In the data rows, the value 128 means zero.
Some points, one per row:
[150  66 175  98  97 105  95 181 152 122 136 109 131  96  92 110 160 113]
[122 103 113 139 109 141 133 124 163 131 105  86 120 156 139 131 139 139]
[122 136 109 138 123 104 138 104 164 116 113  96 141 138 133 147 113 141]
[129 118 162 114 144 135 121 144  79 133 163 160 135  98 107 115 139  97]
[126 154 118 126 150 180 155 121  67 153 134 174 116 123 136 124 126 122]
[132 124 135 128 130 226 157 133  75 159 132 176 101 126 122 117 158 121]
[132 156 183 104 182 159 118 111  25 142 187 205 134  70  98 120 126  81]
[134 144 150 123 172  91 111 135 104 118 163 147 149  89 123 124 113 129]
[141 115 151 118 160 135 124 162  93 126 150 156 131  94 118 109 137 128]
[132  49 117 108  80 118 128 176 183 121  87  97 116 143 120 111 139 143]
[123 109 144 103 138  90 106 145 109 126 140 144 151 108 114 112 118 119]
[135 161 144 136 137  56  93 100 156 110 145 106 163 105 123 156 106 123]
[120 165 113 123 141 116 126 102 118 132 128 155 131 135 140 144 111 123]
[129 121 118 128 112 171 148 135 131 138 107 136 117 139 116 129 142 132]
[133 127 158 110 141 100 109 126 105 117 160 142 135 101 102 120 122 101]
[142  49 176  87 118 180 127 200  90 142 134 156 103 109  84  91 171 114]
[133 128 119 141 136 177 155 123 105 128 124 139 103 133 125 128 137 135]
[128 104 125 119 118 145 128 143 135 125 119 132 112 137 136 124 126 140]
[121 112 122 150  98   0  85 127 236  93 113  54 162 135 140 143  98 138]
[126 111 127 122 118 144 140 128 129 124 117 117 114 140 119 122 136 119]
[139  91 142 122 110 189 138 147 100 158 125 126 117 123 122 114 163 125]
[130 188  93 135 140 185 172  91  66 139 133 157 113 156 130 131 128 123]
[131 138 125 134 131 144 136 113 125 122 130 130 128 126 123 137 118 132]
[135 126 102 132  96 211 160 127 117 155 100 117  93 167 137 125 158 135]
[133  74 126 107  87 101 118 166 156 135 102  99 114 137 101 102 137 115]
[127 178 114 150 159 122 149  91 124 118 137 109 146 129 135 149 115 134]
[122 140 139 123 138 144 133 113 106 132 141 152 134 122 127 133 124 120]
[127 140 130 129 159 119 141 138  90 128 140 149 137 113 126 118 121 128]
[138 102 140 128 122 143 136 156 129 127 129 126 116 126 119 107 138 129]
[109  98 119 135  92   0  78 128 225 103 118  71 161 127 140 140 101 131]
[114 214  81 176 128  59 113  44 207  92 125  92 165 150 185 189  81 163]
[122 150 148 138 141 101 110 103 117 131 152 155 145 100 126 144 106 114]
[118 121 120 131 121 160 142 136 124 130 127 126 115 146 134 123 146 136]
[121 174 103 137 134 195 170  96  76 141 126 159 109 163 133 135 136 133]
[123 245 134 147 200 128 124  58  61 120 178 179 152 100 140 155  90 116]
[117 211  88 156 146 123 143  56 137 123 114 133 135 159 165 167  85 139]
[128 123 112 132 116 222 160 128 103 150 102 146  99 159 139 122 149 136]
[122 144 156 112 173 125 122 111  68 131 166 176 140  95 109 122 119  95]
[117 168 132 134 161 137 124  99  77 149 135 165 135 120 141 134 104 117]
Here are 24 more points, each followed by its number:
[125 146  97 141 108 168 144 107 152 137  95 107 117 156 145 151 125 147] 0
[146  86 126 122  96  92 117 165 172 117 110  91 131 129 113 117 137 135] 1
[123 122 185 134 141   0  61 133 176  90 162 119 179  77 116 134  95 111] 2
[125 173 112 151 126 129 127  78 147 122 124 119 134 140 151 158 102 132] 3
[120 150  78 158 108  85 138  98 199 109  92  63 131 174 160 161 106 160] 4
[102 225  80 173 159  98 129  46 149 120 106 142 147 149 171 188  62 150] 5
[148  31 139 106  69 160 123 217 158 139 102 104  91 139 110  85 174 138] 6
[136 123 137 126 137 176 147 146  89 134 136 148 111 130 119 117 146 128] 7
[117 121  89 141  95 130 142 122 185 123  82  92 117 179 147 138 129 144] 8
[131  92 121 126  94 106 121 159 176 120 102 101 118 150 130 115 138 141] 9
[117  68  89 128  56 138 137 156 196 136  81  79 100 178 144 120 153 146] 10
[123 134 167  96 173 149 137 130  55 117 170 191 117  97  88 114 132  93] 11
[114 190 119 143 177 114 136  83 106 123 135 156 144 123 138 153  89 121] 12
[124 143 124 130 139 144 133 115 117 128 133 137 119 124 135 138 124 123] 13
[122 152  70 136  98 148 151 106 167 143  79 106 117 187 163 151 121 143] 14
[132  43 160  89 108 162 134 186 100 140 135 137 100 113  86  85 169 101] 15
[132 163 122 121 144 170 145 109  81 138 138 158 122 129 118 131 131 124] 16
[128 155 111 136 141 185 156 121 109 132 134 135 119 138 139 128 146 137] 17
[130  57 155  90 110 167 124 163  89 146 129 144 103 121  87  94 151 108] 18
[143 158 133 120 129 196 139 112  83 147 129 146 111 134 126 135 140 125] 19
[149  20 139 107  66 201 144 219 140 166  97  89  92 140 114  86 206 141] 20
[128  72 122 124  74  87 110 154 196 117  98  67 119 151 119 117 135 133] 21
[138 177 139 144 172 176 146 111  68 141 147 166 135 117 139 129 125 133] 22
[137  70 178  95 136 169 125 188  67 134 160 165 110  93  98  88 170 111] 23
Which three of these numbered points are nearest to each point below, ignoring the 3 directions in which the first points spread most? Their numbers follow each, nearest first.
[127 115 129 143 120  45  87 118 214 102 127  76 152 117 155 148 104 139] > 13 3 23
[138  72 138 109  87 248 158 168  87 170 122 158  78 127 110  99 181 125] > 3 0 13
[130  88 150 129 115  84 108 172 161 132 120 106 137 115 136 118 136 131] > 22 6 9
[134  58 182  99 129  90  84 191 120 135 140 155 126  63  88  95 133 102] > 5 13 12
[137 103 124 103 112 182 148 160 104 140 113 136 102 150 125 106 148 135] > 9 16 8
[126 121 141 114 144 155 142 121  80 130 145 153 111 120 111 116 134 106] > 15 21 18
[123 115 149 108 144 116 129 140 115 108 151 151 126 113 109 113 132 116] > 11 15 8
[125 109  80 153  71 149 140 133 211 127  77  72 124 179 170 153 141 188] > 22 23 20
[118 118 153 108 147  96 108 117 107 126 143 156 137 110 110 127 111 105] > 18 8 12
[144 114 144 118 116 140 117 143 115 135 136 129 120 116 114 121 140 122] > 19 3 16
[136 135 172 124 164 120 110 131  88 139 174 154 150  85 118 118 132 104] > 20 22 17
[103 213  31 177 115 162 180  45 182 125  65  96 113 221 191 179  99 168] > 8 12 9
[130 174 134 124 154 122 127 105  90 125 149 164 139 116 118 136 118 117] > 16 8 9
[132 149 113 137 116 164 129 127 114 138 133 124 123 141 149 132 143 138] > 20 6 23
[126 181 151 122 175 160 131  88  45 133 167 181 127 104 112 127 113  96] > 21 15 18
[132 102 149 118 111 137 119 138 118 132 134 147 126 106 114 124 136 115] > 3 0 13
[116 116  85 138  83 144 148  98 171 127  82  83 108 194 150 145 130 142] > 18 15 21
[136 110 134 121 133 170 142 159 109 133 141 138 115 120 120 107 157 127] > 17 7 23
[106 155 119 145 130  95 121  89 151 124 114 138 135 144 154 159 101 131] > 5 8 10
[143  22 147 119  62 113 101 192 182 143 100  72 128 126 115  98 157 133] > 20 3 0
[107 220 120 156 188  68 112  54 122 115 157 151 173 108 165 179  75 123] > 13 8 12
[128 151 149 126 173 177 143 122  70 145 151 178 127 108 131 131 131 122] > 22 13 7
[121 117 140 113 134 118 133 138 111 122 146 144 130 126 112 108 131 113] > 15 8 9
[129 152 105 139 140 147 153 109 132 124 119 122 119 143 139 137 120 139] > 4 7 13
[121 107 130 114 122 134 124 142 110 142 131 139 131 131 131 116 140 121] > 10 8 14
[111 151  49 172  86  59 133  97 236 130  61  51 148 188 180 160  88 164] > 14 12 8
[143 147 102 139 122 127 140 115 142 119 110 103 126 144 139 139 124 141] > 1 4 7
[113 138 128 126 143  40 103  94 171  87 131 116 150 118 131 151  89 133] > 11 12 8
[137 118 125 141 113 139 134 134 150 111 138  89 127 131 125 125 150 142] > 17 7 23
[120 125 136 130 137 136 129 140 111 125 140 142 124 126 134 117 135 125] > 23 9 7
[138 104 129 120 118 201 156 151  98 143 131 133 100 132 117 104 164 125] > 17 7 23
[129 133  97 141 113 178 165 123 133 135 100 111 106 165 143 133 138 148] > 4 7 1
[140 145 142 105 143 227 158 136  39 149 155 189  95 117 102 103 160 112] > 16 21 1
[133 114 115 136  99 133 126 137 148 139 111 115 125 140 152 132 132 144] > 6 10 9
[146  78 109 121  79 163 140 182 175 143  86  90  99 156 134 113 162 149] > 6 1 9
[112 176 114 149 162  88 123  73 139 110 121 134 153 126 146 160  83 136] > 12 5 8
[129 118 153 136 121  86  98 134 154 123 139 116 142 114 128 126 127 123] > 2 3 13
[120 118 130 121 133 103 128 134 144 106 135 130 125 128 124 125 123 126] > 11 8 9
[144 166 123 126 159 153 145 114  87 127 144 155 120 117 121 131 123 123] > 1 4 7
[110 160  67 160  91 142 157  85 170 135  90  82 125 196 180 150 122 157] > 10 21 15
[113 174 150 133 186  65  99  97 105 112 169 155 167  87 138 147  91 116] > 13 8 23
